(in the rows, 128 means zero)
The rows of M fall into 3 groups, which share some directions, and each row is roughly a mix of its group's hidden directions.
M, 95 rows:
[[149 132 122 142 168 191 143 119 127 126]
 [148 139  99 152 123  83 122  97 104 160]
 [ 99 160 104 125  93 126 113 169 115 156]
 [141 145 128 102 126 144 116  96 187 106]
 [134 117 120 131 116  72 120 164 137 169]
 [159 119 166 125 123 139 177 138 164 135]
 [130 148 107 155  99 168 142 117 134 175]
 [ 99 167 100 133 108 145 111 162 111 160]
 [156 135 150 112 126 170 179 129 144 145]
 [118 164  90 141 123 110 116 133  91 169]
 [114 125 138 131 137  96 155  79 139  84]
 [175 121 112 131  89 150 122  95 117 156]
 [ 86 153 165 128 138 147 125 125 163  94]
 [132 122 115 130  59 150 118 135 159 124]
 [145 146 106 123 131  65  96 142 140 123]
 [177 122  94 119 103 151 133 125  87 129]
 [129 145 110 128 102  72 128 114 103 165]
 [110 121 131 136  97  58 123 130 129 143]
 [154 123 107 141 138 160 127 103  73 109]
 [ 94 127 121 121  70 165 132 137 135 107]
 [127 129 114 127  71 170 104 156 130 137]
 [155 144 120 117 168 159 166 114  98 146]
 [ 99 138 150 111 129 110 152  84 129  83]
 [135 149 132 110 130 133 109  89 186 107]
 [124 154 143  85 132 188 137 136 126 127]
 [100 125 131 115 109 107 136  92 164  82]
 [124 149 102 164  86 148 111 127 142 167]
 [ 92 133 152 102 118 165 164 154 143 109]
 [149 144 110 145 153 114  92  82 112 102]
 [ 87 115 131 130 106 125 166 112 141  80]
 [111 122 115  85 151 118 155 172 147 103]
 [136 119 102 123  93 119 106 117 188 137]
 [168 120  99 134 108 140 130 129  70 136]
 [119 149  90 118 148 143  84 119  87 118]
 [110 109 167 105 123 116 115 156 159  87]
 [145 114 146 134 175  80 161 122 123 120]
 [ 76 139 163 130 142 108 130 153 163 121]
 [157 141 107 152 112  79 111 101 119 156]
 [110 119 167 109  88 125 111 138 172 109]
 [128 121 129 104 168 136  90 118 112  78]
 [124 111 122 163  85  91 146 146 150 154]
 [164 133 104 141 146  98  87  90 137 127]
 [158 131 118 143 156 143 110 158 107 179]
 [ 97 110 109 117  76 121 134 116 155  93]
 [141 145 160 119 105 165 161 138 163 152]
 [157 112 108 169 154 136 116 154  93 152]
 [107 141 142 141 155  84  98 110 169 126]
 [146  94 131 137 151  71 121 114 124  97]
 [130 128 149 176 107 139 112  93  99 159]
 [170 116 112 122  87 167 139 114 108 151]
 [151 147 125 113 123 147 107  83 174 107]
 [ 73 137 123 122 110 154 156  99 118 102]
 [ 91 138 133 116 112 126 155  77 141  94]
 [158 143 126 105  81 168 130 103 150 126]
 [130 142 100 134  89 168  91 118 148 151]
 [117 138 134  94 131 112 127 134 197 120]
 [ 99 128 148 133 140 122 166 108  94  81]
 [ 73 127 163 122 128 132 157 162 141 130]
 [ 88 147 145  90 101 132 145  97 138 101]
 [151 128 104 135 117 154 101 159 140 181]
 [147 123 108 138 112 159 108 172 123 174]
 [102 123 129 118  93 116 146  96 164  86]
 [112 124 151 123 167  92 169 107 132 101]
 [162 121 122 143 130 104 182 111 119 163]
 [124 136 103 148 152 175  82 136 126 105]
 [112 112 142 132 138 185 160 159 149 118]
 [117 153 146 115 114 182 137 103 136  89]
 [ 98 120 156 116 102 138 102 160 166 100]
 [153 141 106  84 125 127 123 106 177 106]
 [139 142 126 143 145 161 112  76 107  93]
 [171 141 124 127 127 142  94 148 131 181]
 [161 137 127 134 179 112 116 119  99 166]
 [145 134 136 133 172 137 120 161  84 161]
 [179 127 103 107  84 150 130 115 128 143]
 [165 135 112 117 102 175 130  89 112 117]
 [149 107 137 117 167 148 119  83 124  90]
 [104 117 135 133 145  72 124 161 153 154]
 [100 115 149 127 108 111 149 179 138 164]
 [152 134 124 125 182 110 111 131  97 166]
 [168 134 165  91 149 157 148 121 144 110]
 [134 139 142 139  70 116 132 144 167 157]
 [127 107 123 160 114 122 105 133 105  67]
 [178 122 126 138 144 120  98 164 121 165]
 [125 123 143 121  98  85 174 121 129 163]
 [107 168 103 128  96 115 111 154 110 166]
 [ 80 135 149 131 161  96 128 158 149 113]
 [142 129 149 120 178 113 147 156  93 154]
 [179 117 130 137 150 107 110 162 138 163]
 [ 92 117 130 131  95 129 158 111 151  80]
 [102 133 121 131  76 153 115 106 141  88]
 [110 123 158 119  84 105 107 151 168 117]
 [130 133  91 125 158 108  93 113  82 112]
 [140 129 152 115 184 102 150 148 107 150]
 [130 124 131 160  87 134 161 117 156 171]
 [123 138 135 120 164 145 145 152  79 165]]
Here is one row of each group, with its name. Which group are the others in?
[107 106 122 162 115 134 130 133 104  68]  U
[106 136 134 103 137 133  74 151 128  86]  D
[116 113 132 115 116  98 143 185 151 159]  H

[142 134  98 136 173 132 140  98  82 139]  D
[ 81 126  99 157  94 111 116 152 122 150]  D
[140 115 109 124 183 146 124 105  94 100]  D
[ 94 144 122 114  81  98 112 164 127 143]  D
[124 120 108 134  74 143 102 130 173 114]  U
[143 121 161 133 104 140 174 145 169 146]  D
[100 120 138 139 140  74 125 171 138 152]  H
[164 154  99  95 117 115 107 125 156  95]  H
[172 115 100 139 128  89  99 120 135 160]  H
